128 stands for zero in the data rows.
Here are some numbered points:
[129 119  80 124 146  41 113 140 128 191 152  88  78  95 163 134] 0
[123 189 136 128 148 115 112 143 122 133 132 109  96 154 118  93] 1
[146 137 121 134 110 106 117 112 172 135 114 155 158 132 136 130] 2
[132 156 135  83 112  89 134 120 133 106 183  96 126 110 108  90] 3
[189 109 109 171 132  74 102 177 198 121 112 133 130  94 157 166] 4
[105  77 156 102  60  94 143 174 142 131 113 146 124 132 150 121] 5
[102 187 183 116  71 142 116 138 197 105 143  97 187 110 124  77] 6
[145  71  86 127 158  98 136 139 137 146 101 122 104 138 160 156] 7
[136 141 123 139  92 115 134 111 112 125 137 135 118 114 156 110] 8
[153 128 112 135  61  82  99 126 117 106  92 146 137 127 179 135] 9
[138 130 124 153 141  99 122 168 155 122  88 146 171  95 134 107] 10
[119 173 130 161 115 148 141 106 107 115  73 130 164 174 133  86] 11
[152 100 180 120  92 102 178 155 122  74 134 130 137  90  82 116] 12
[121 111  70 133 147 119 117 139 147 194 112 138 126 112 164 148] 13
[115 155 133 122  90 184 121 141 179 152 192 144 182  95  60 109] 14
[134  89 127 123 129 101 122 139 125  86  89 109 105 153 108  93] 15
[123 150  94 170 165 144 163 115 106 120  59 144 105 186 145 101] 16
[114  82 127 169 178 150 128 154 154 125 117 162 159 141 142 144] 17
[126 153 116 132 190 124 147 138  78 130  67 133  80 222 151 107] 18
[138 129 112 135  35  84 104  86 153 143 117 117 159 173 214 169] 19
[160  92 143 131 104  36  94 125 182 119 129 160 171 100 153 138] 20
[152  66 171 148 120  90 124 157 147  47  96 152 113 140 122 108] 21
[103  89 153  86 139 129 136 114 121 106 126 127 126 133 112 135] 22
[144 152  96 139 138 152 141 106 117 130  80 133 108 129  80 140] 23
[123  69 153 125 175 112  48 167 227 157 127 149 133  88 140 185] 24
[144  77 128 170 121 119 126 110 149 145 128 114 140  94  93 144] 25
[179 127 124 123 118 157 118 129 115 104 161  88 122 140  88 141] 26
[138 140 105 125 175 225  84 132  93 135 128 152 141 152 173 224] 27
[135  89 135 158 159  45 109 122 197 151 154 178 130 117 117 105] 28
[112  98 152 149 168  43  74 149 194 135 110 119 116 120 124  87] 29
[115 150 134 102 122 123 140 102 150 153 138 132 126 129 110 108] 30
[102 151 136 102 116 123 151  99 139 142 129 128 114 135 106  95] 31
[119 115 106 138 138 130 102 105 129 140 131 103 143 196 145  94] 32
[182  78 119 156 124 120 131 151 127 120 164 115  88 106  72 139] 33
[117 155 118 152 156 148 141  88  51 138 137  93  89 126 130 132] 34
[ 96 233 147 121 160 148 113 141 198 161 157 169 206 101  95 109] 35
[113  99 109 110 169 166 150 116 114 138 120  98 110 202 101  70] 36
[148 113 163 171 131 137 112 142  98  71  93 152 114 143 116 113] 37
[115 198 147 146 120 145 153  83 168 150 144 135 168 126  83  99] 38
[111 165 119 141 167 151 159 124 154 156  77 126 164 139  86  77] 39
[113 114  87 117 152 193 143  97  70 174 134 103  80 184 184 166] 40
[148 111 112 119 179 103 121 140 117 133 109 114  77 174  97 127] 41
[162 150 108  98 125 140  95 120 124 173 156 137 102 108 129 179] 42
[150 170 117 129  94  98 145  94 118 166 131 148 111 146 161 132] 43
[135  87 106 141 162 133  71 129 192 180 170 146 165 114 137 153] 44
[114 136 146 132 138  94 117 128 123 128  93 137 128 164 144  80] 45
[101 101  97  90 138 164 191  95 118 111 165  90 120 106 107 115] 46
[101  64 148 124 110 120 172 104  92  79 127 114 153 158 132  61] 47
[136 102 101 137 160  85 120 141 171 151  98  94 124 122 139 122] 48
[140 151 100 138  99 128 135 111 141 161 135 121 147  73 139 183] 49
[132 149 141 153 150 154 117 140 173 176 210 139 132  68  80 167] 50
[ 99 169 143  81 122 174 175 122  98  69 152 116 129 139  72  60] 51
[112 184 108  76 149 228 149 100  80 146 130 119 151 124  99 178] 52
[100  58 183 109 162  64 130 116 166 131  84 113 121 149 111  80] 53
[ 93  79 104  92 139 158 166  89 134 111 173  85 129  88  98 115] 54
[ 83 147 123 137 152 161 168  75 146 148 111 128 160 172  87  92] 55
[167 121 117 122 116 123  95 140  94 138 159 160 107 148 148 156] 56
[101 106 182 134  88  85  66 111 173 105 152 124 165  85 135 127] 57
[139 194 110 127 181 158 128 177  82 172  69 116 139  82 149 190] 58
[140  99 157 133  87 107 105 141 122 102 130 114 106 123 130 107] 59
[105 222 162 102  98 232 147 128 106 108 167 109 125 150 115 135] 60
[151 111 138 145 135 122  97 153 166 110 111 119 152 151 112  66] 61
[129 110 134 150 157 148 101 160 142 161 159 134 131 128 129 162] 62
[ 91 190 119 123 159 193 126 141 148 167 114 149 156 142 150 133] 63
[160  36 102 126 103 133 125 101 102 130 135 119  82 151 152 169] 64
[168 133  92 122 129 141  76 149 144 164 106 174 139 135 159 183] 65
[ 94  99 155 115 129 109  95 164 154 102 119 118 126 123 184 145] 66
[117 122 146 114 107 142 122 121 136  99 178  66 114  76  71 117] 67
[156 195 111 129 112 185 167 107  81  92 102 159 136 186 124 115] 68
[105  90 133 123 197 145 120 152 143 109 124  72  91 102 122 146] 69
[ 85 180 136 117 163 166 166 102 106 142 144  96 125 141 121 141] 70
[139 134 148 141 127 170 130 150 118 124 147 106  96 121  80 149] 71
[118 113 150 179 123 119 105  90 158 110 122 148 176 183 129  89] 72
[138  54 113 158 127  56 106 126 111 124  99 106  86  95 160 153] 73
[155  65  95 131 171 110 140 120 133 142 115 103 123 168 169 155] 74
[135 160 129 127 142  51 127 151 142 117 115 146 126  61 109  76] 75
[ 95 189 159 116  79 168 120 141 201 109 145  95 176  98 112  84] 76
[153 131 156 137  91 177 170 125  83  93 179 138  77 160  85 117] 77
[125 131 127 139 135 101 101 111 119 148 106 141 112 170 144 101] 78
[139 136 118 127 104 112 117 127 130 150 129 156 191  99 121 134] 79
[ 79 166 157  90 144 155 178 132 102 112 104 111 132 161 134  91] 80
[157 195 115 133 134 186 166 115  89 103 104 153 134 184 129 121] 81
[124 141 155 130 131 129  76 174 155 164 152 187 106 110 160 171] 82
[127 108 114 143 131 121 106 126 142 163 126 124 140 189 159  88] 83
[154 131 141 121 149 181 135 150 110 130 151 101  91 125  75 155] 84
[142 150 121 148 129 105 102 144 123 110 123  96 103 109 115 129] 85
[164 210 104 123 195 139 131 169  69 170  76 112 149 102 154 195] 86
[127 113 149 105 135 107  68 140 174 148 185 133 147  87 117 142] 87
[119 112 105 123 155  83 128 117 167 104  65  87 138 143 136 104] 88
[153  88 137 157 122  57 117 120 160  86  88 175 160 141 118  89] 89
[139 120 135 174 134 103 103 163 148 100  83 153 167  88 133 100] 90
[119 118  75 115 157 145 135  80 185 183 108 124 162 147 143 157] 91
[142 180 139 139  81 125 132 106 140 124 129 147 170 130 137 147] 92
[124 155 135 129 114 173 119 136 190 143 164 135 188  99  57 115] 93
[124 147 167 130 135 146  90 149 137 214 158 163  82 103 168 233] 94
[111  60 138 105  85 152 142 124 148  51 132 107 142 118  93  60] 95
[139 137 133 128 127 149 154  94  71 100 153 127 103 207 176 129] 96
[129 119  88 132 132  91 142 124 159 142 109  99 127 123 143 113] 97
[130 100  76 122 103  74  83 153 137 167  77 103 118 135 220 152] 98
[140 139 122 115  87 115 139 121 121 142 186 130 119 131  81  76] 99
[134 188 113 110 177 188 168 128  80 157 129 116  83 116 111 179] 100
[144 186 123 117  94 111 137  94 109 150 138 125 108 145 169 141] 101
New points follow, each followed by the numbers of its five nearest points above, nearest first.
[ 94  38 186 117  79 127 147 101 115  32 194 117 118  89 102  58] >> 95 47 12 67 59
[138  96  95 131 102 138 140 115  62 137 102  82  50 192 208 151] >> 40 64 96 74 7
[154  87 116 131 112  46  96 126 180 139 117 153 174 104 169 149] >> 20 2 4 28 79
[105  94 107 135 101 128 145 117 127  84  69 120  98 137 148 115] >> 15 88 59 97 8
[112 151 165 124 160 100 119 194 146 112 113 147 177  72 133 124] >> 10 90 75 79 66
[ 90 123 117 142 171 167 158  62 149 134 108 134 160 185  77 105] >> 55 39 36 31 32
[166 103 142 122 113 126 126 149 114 100 106 107 113 130 126 144] >> 59 15 85 26 37
[134  58  78 126 188 149 138 129  77 200 137 125  31 150 181 229] >> 40 64 7 74 13
[143 136 168 111  88 134 156 142 121 110 210  87 100  48  59 118] >> 67 3 12 71 99
[137  84 141 118  95  85 119 145 106  97 129  99  90 120 126 104] >> 59 15 85 8 22
[ 83 100 118  93 138 176 152  92 135 154 122 116 106 194 147 102] >> 36 32 31 83 55
[132  78 129 135  27 100  99 143 138 110 142  99 103 108 139 104] >> 59 5 8 9 57
[103 111 193 115  86 167 115 150 177 100 224 164 149  69  72 143] >> 14 93 87 50 67
[151 117 115 130 103  82 107 116 201 137 108 150 160 121 143 135] >> 2 20 79 97 10
[139 120 202 114  84 107 156 170 141  68 137 149 167  94  94 108] >> 12 59 21 5 95
[143  52 135 123 138 117 118 137  85 114 155  88  41 124 174 157] >> 64 73 7 59 74
[124 117 131 147 150 125  97 147 146 168 154 123 111 130 144 171] >> 62 82 42 13 56
[129 170 137 112 140 114 110 130 106 128 110 101 116 133 183 155] >> 101 85 8 1 78
[151  43 112 124  92 150 117  89  82 130 137 125  90 160 125 167] >> 64 56 22 74 26
[141 123 108 138 105 131 109 139 122 138 131 154 187 119 144 147] >> 79 2 92 8 49
[116  59 160 122 180 101  45 177 222 153 115 158 138  98 137 181] >> 24 44 87 82 29
[176  99  63 156 226 117 127 157  69 136  29 108  52 216 142 129] >> 18 41 16 74 7
[140 113 166 171 119 115  99 145 107  70  99 144 112 150 126 106] >> 37 21 59 15 45
[124 150 146 132 153  46 130 139 169 121 119 157 151  51 109  63] >> 75 10 90 28 29
[106 145 148 123 106  81 163 108 147  81 101 138 161 135 127  44] >> 45 31 47 89 11
[135 120 127 133 128  31  97 125 180 148 137 106 142 101 181 134] >> 20 48 97 29 0
[104 146 169 128 132 110  58 169 169 156 155 172 118 106 171 163] >> 82 87 62 66 94
[156 124 159 131  73  74  93 123 119  99 181 122  74 107 163 138] >> 59 8 56 85 9
[139 111  84 130 112 152 140 126  63 152 107  92  50 205 215 152] >> 40 96 64 18 74
[135 159 102 130 158 111 123 121 118 161 116 157 123 152 127 128] >> 78 43 30 1 45
[113 194 145 150 117 159 154  76 154 151 158 127 172 128  84 104] >> 38 55 30 93 31
[153 120 113 147 121 114 121 150 174 152 139 158 144 127 107 128] >> 2 79 62 10 25
[141 113 116 129 184  92 120 137 125 127  81 111  94 190 112  98] >> 41 15 78 45 18
[168 124  84 121 133 141  80 147 133 163  95 178 134 145 151 172] >> 65 56 13 42 2
[200 115  93 118  91 135 158 152  50 127 141 154  93 118 110 165] >> 56 33 26 42 77
[104 103 194 134 112  91 128 158 205  73 107 115 180 137 114  19] >> 61 6 95 53 89
[105  74 153 112  69 111 148 169 141 137 116 162 133 134 146 132] >> 5 59 66 22 8
[ 99 129 139 128 141  98 128 140 133 112 115 111  98  81 115  99] >> 85 75 59 31 97
[129 177 117 114 178 169 154 126  68 143 127 103  78 139 118 149] >> 100 34 70 84 23
[137 105 118 130  34  62 114  88 150 134 124 129 149 152 229 143] >> 19 9 98 43 8
[142  46 146 146 163  12 111 135 199 157 144 177 144 108 112  90] >> 28 29 20 89 53
[160  85 132 162 127  39  76 133 166 116  37 142 123 158 170 112] >> 89 88 29 9 48
[130 131 172 127  78  78  74 127 177 121 156 173 178  94 112 104] >> 57 20 87 79 2
[142 131 134 182 118 115 148 141  94  71  95 169 133 106  99 100] >> 37 90 10 12 8
[136  58 120 144 130  68 112 127 110 114 101  93  89 101 134 138] >> 73 7 15 59 48
[151 109 138 116  81  77 124 132 125 106 125 111  93 133 135 103] >> 59 8 15 85 9
[112  84 130 119 161  99 127 112 186 104  72  75 148 143 121 104] >> 88 48 53 15 97
[163  96 109 133 107  44  87 120 162 133 114 157 152 102 174 150] >> 20 9 2 4 79
[107 104 146  99 143 108  99 141 177 137 176 138 141  72 117 134] >> 87 57 44 62 30
[120 184 119 113  85 117 141 110 105 136 160 152 199 148 180 109] >> 92 101 8 79 43
[100 125  86 156 212 119 170 109  85 188  95  82  55 140 152 137] >> 34 40 41 18 7
[153 147 114 100  91 124  98 133 135 180 156 135 105 105 123 184] >> 42 49 56 65 82
[153 124 117 126 152 200 154 131 100 138 156  95  86 128  64 161] >> 84 71 26 100 23
[100 193 155 115 162 204 100 126 121 147 160 132 156 158 125 129] >> 63 70 60 52 1
[144  87 190 118  88  97 176 167 119  69 138 131 139  90  87 110] >> 12 59 21 95 5
[ 98  93 156 117  74  68 123 121 155 139 179 141 179 104 141  86] >> 57 20 79 5 87
[158 104 116 163 132 107 129  94 150 153 126 129 146  99  97 138] >> 25 2 79 97 49
[105  58 137 108  96 155 142 126 156  47 130 121 143 129  90  77] >> 95 47 22 15 59
[125 119 128 127 100  68 123 143 139 158 143 159 164  90 135 112] >> 79 2 10 20 8
[ 95 206 104 136 154 191 121 141 159 176 117 155 162 120 153 162] >> 63 35 70 58 49
[138 153 115 132  90 134 128 131 127 149 138 121 134  82 134 181] >> 49 42 79 92 8
[128 196  95  80 143 202 141 101 102 162 126 143 173 127 102 177] >> 52 63 100 70 23
[155  64 132 169 162  34 104 133 207 155 159 170 142 124 131  99] >> 28 29 20 89 44
[ 70 186 117  79 165 191 208  81  75 167 175  69  98 151  86  89] >> 70 46 80 51 34
